Each path below is one point turned by a fixed rotation once a step. After each direction that follows a path, write how fast that rotation turns it, in degrees a step (0 if it stays still).
Each turn is a multiple of 5 degrees from 10 to 175, or 0.
Each row of a path follows its step; steps can be skipped.
path 1
step 0: [-23.6 -16.5   1.4  17.8  -2.4 -43.9  44.9   9.6  23.8 -15.9  33.7 -26.4
 -12.4  39.0   0.1  15.6   8.5 -10.9  -2.4 -10.8 -20.4 -27.2  -8.2   5.5
   6.9 -15.4   8.2   0.1  21.6  16.9  21.7  11.5   2.6   0.7 -27.1 -21.8]
step 1: [ 55.6  -0.7   8.4   2.7  16.0   2.3  12.8   8.4   9.1  -0.7  -9.1   3.3
  21.2 -19.5  22.0   0.7  18.3 -12.2   8.1  22.2  -5.8  31.2  30.8  36.2
 -17.3  20.7  17.6  17.3  11.1  15.4  -6.6  15.3 -28.9  11.1 -38.4  -7.7]
step 2: [ -0.1 -22.5   3.2  30.1  -4.1  -9.3   6.7  10.6 -26.0   6.9  -7.5  11.2
   6.9 -20.0   2.3  -7.1 -39.5   7.2  20.4  -7.1 -29.9   7.6   2.5 -35.9
 -24.9  33.7  22.5  -6.8 -17.1  -9.7 -20.4 -45.2  34.0  15.6   5.1 -11.2]
step 3: [-18.0 -15.3  -0.9 -45.8 -30.5  41.0 -16.9  -5.8  31.6   4.9  15.2  -2.5
 -12.5  36.7 -26.9  -1.5 -14.2  14.5   0.5   3.1  14.3  14.2 -16.5   6.2
 -15.6  16.9 -15.3   3.9 -42.8   4.1  -3.1  -2.9   0.2  26.2 -18.6  -2.1]
step 4: [ -6.6  20.6 -20.2  -5.6  26.5  -0.1  17.1  -3.1  -0.8  -8.5   1.5  -4.8
 -13.5  13.2 -32.4 -45.8  -0.4   3.6 -26.4  25.2  25.6  -4.4 -15.3  19.5
  27.2  -9.1  15.3   5.7  41.1 -29.5 -25.4 -30.3 -13.5  11.1   9.3   8.8]
step 5: [-27.0   7.7  13.2  13.2  -7.3   4.1  31.9 -16.6 -32.4  39.4  14.5 -23.3
  23.5  20.9  11.7  12.4  33.7   0.4   1.0 -16.8  21.8  16.5  23.9 -11.6
 -19.5 -28.5   4.6   1.0  -4.2  -9.7 -32.3  13.6 -16.8 -33.1   4.9 -14.0]
step 6: [ -3.6 -18.3  21.0 -12.1   0.7  -2.5 -21.2  24.8   3.1   8.8  11.2  -2.8
 -10.3 -69.3 -31.2 -12.0  20.3  -2.7   6.2 -28.1 -11.7  -5.5  21.7 -15.6
 -19.4  17.3 -10.4  18.7  12.5  -4.9  14.3  19.5 -31.9  -4.0  13.5  26.7]
step 7: [ 10.0   6.1  -7.8  41.7  -3.9  35.6 -21.5  -2.1  15.9  -5.3   8.5  24.8
 -38.4  18.3   8.9   7.8   0.2  -4.7  10.3  -6.9 -12.9 -29.9 -12.2  14.3
 -13.2   3.1  44.0  -3.4 -21.9 -15.6  29.3  -8.6  13.9 -29.8  33.6   9.7]
step 8: [ 16.4 -14.3 -31.4 -22.5   5.2  20.7  12.9 -15.3  -6.0  -6.2 -40.2   0.9
 -34.3  -1.8  27.8  16.7  -8.5  14.9  -1.7  -7.1   7.6  15.6   3.8   8.7
  26.9 -24.2 -47.0  -7.0 -10.3  21.4  18.6 -34.9 -30.3  -5.9  -1.8   4.3]
step 9: [-24.3  17.3   5.9 -17.4  14.1 -41.8 -37.6  -0.9 -25.4   8.7   4.9  33.9
   5.9  11.5  18.2  -9.1   6.0  -6.0  15.2 -20.7  -2.5  -1.9   9.9   3.2
  36.4 -37.8   3.2  26.5  21.9  -3.9  -5.4  -7.1  37.1  17.0 -23.6   4.1]
step 10: [ 20.4  16.3   7.6  -2.0  -6.0  12.7 -35.7  -9.8 -17.5 -42.0  12.6   8.5
  36.7 -11.9  15.7 -10.7  15.5 -15.6 -21.7  18.9  10.5   6.8  -2.3 -22.2
   1.2   5.2 -27.8 -19.2 -25.8  -1.6 -23.4  43.2   5.6 -29.0   5.6 -13.8]
Directions:
[ -3.9  13.4  -0.6   5.9   3.6   1.8  -2.3  -6.2  -2.4  -8.1  10.9  -9.5
  10.3  -4.8 -12.5   7.2  -2.7  16.2  -3.9  -3.5   9.5   0.7  -1.2   0.8
   1.1  -7.4  -5.0  -0.8   2.8  -6.1  -2.8   5.8   2.3   4.2  -0.8   0.3] | 60
[  3.7  -2.4  -7.2  -2.1   2.3 -12.5  -5.2  -4.9  13.0 -18.0   3.8   2.7
   8.2  -2.2  12.7   2.4  -1.7  -1.0   5.7   0.0  -7.4  -3.2   5.3  -1.4
  -0.5  -5.6  -3.7  -1.1  -4.4  -6.7   0.4  -5.0   0.7  -3.3 -11.5  -6.3] | 35
[  7.0   5.3   2.9 -14.5 -11.6   3.9   1.1   1.1   6.0  -5.7  -7.3  -6.1
   2.6 -16.8  -1.7  -2.2   2.5   0.6  -2.3  -8.7   4.3   0.5   3.9   2.7
  10.0   6.3   5.4  -4.5  10.9   4.4  -1.2 -10.0  -0.2  -0.5   1.8  -4.6] | 155
[ 7.3 -5.8  6.6  2.2  0.0 -1.9  6.6  6.5  7.0  4.2 -4.1 -9.7 13.8  6.1
 -2.8  4.4 -9.7 -0.8 -0.3 11.0 -3.9  2.8 -7.6 -6.8  3.2  5.2  6.7 -5.2
  6.0 -0.2  4.9  6.1  2.4 12.1 -8.7 -7.4] | 25
[ -0.6   4.0   5.9   7.7   0.7   5.0 -15.4   5.6  -4.6  -3.5 -13.0  -1.5
  -9.7   4.7   4.3  11.9  -6.1   8.0  -2.5  -4.6  -3.1  -1.9   1.0   4.8
  -3.8   7.8  -1.0  -0.7  -1.7  -2.1  -2.3 -11.8  -5.3   9.6  -9.6  -0.5] | 65
[-6.5 -0.7  7.6  5.3 -7.2 11.3  1.0  0.3 10.7 -0.1 -3.2  2.9  1.8  4.4
  4.7  0.4 11.1  2.9 -1.8  7.6  6.4 14.3 14.9  4.0  0.7  1.3 -6.6 -6.8
 -1.7 -3.7  6.8  2.8 10.5 -3.2 -5.5  3.6] | 160
[  6.1   7.8   7.8  -0.5   8.0  -2.6   6.3  -6.2   2.1   5.7   5.8  -5.3
  -4.4   9.3   9.9  -4.2   7.2   1.1 -14.5  -2.8  -3.1  -1.1   4.5  -6.9
   8.4  -8.4  -2.2   6.3   7.1   8.9  -4.4  -6.3  -1.7   3.8  -9.6   5.1] | 85
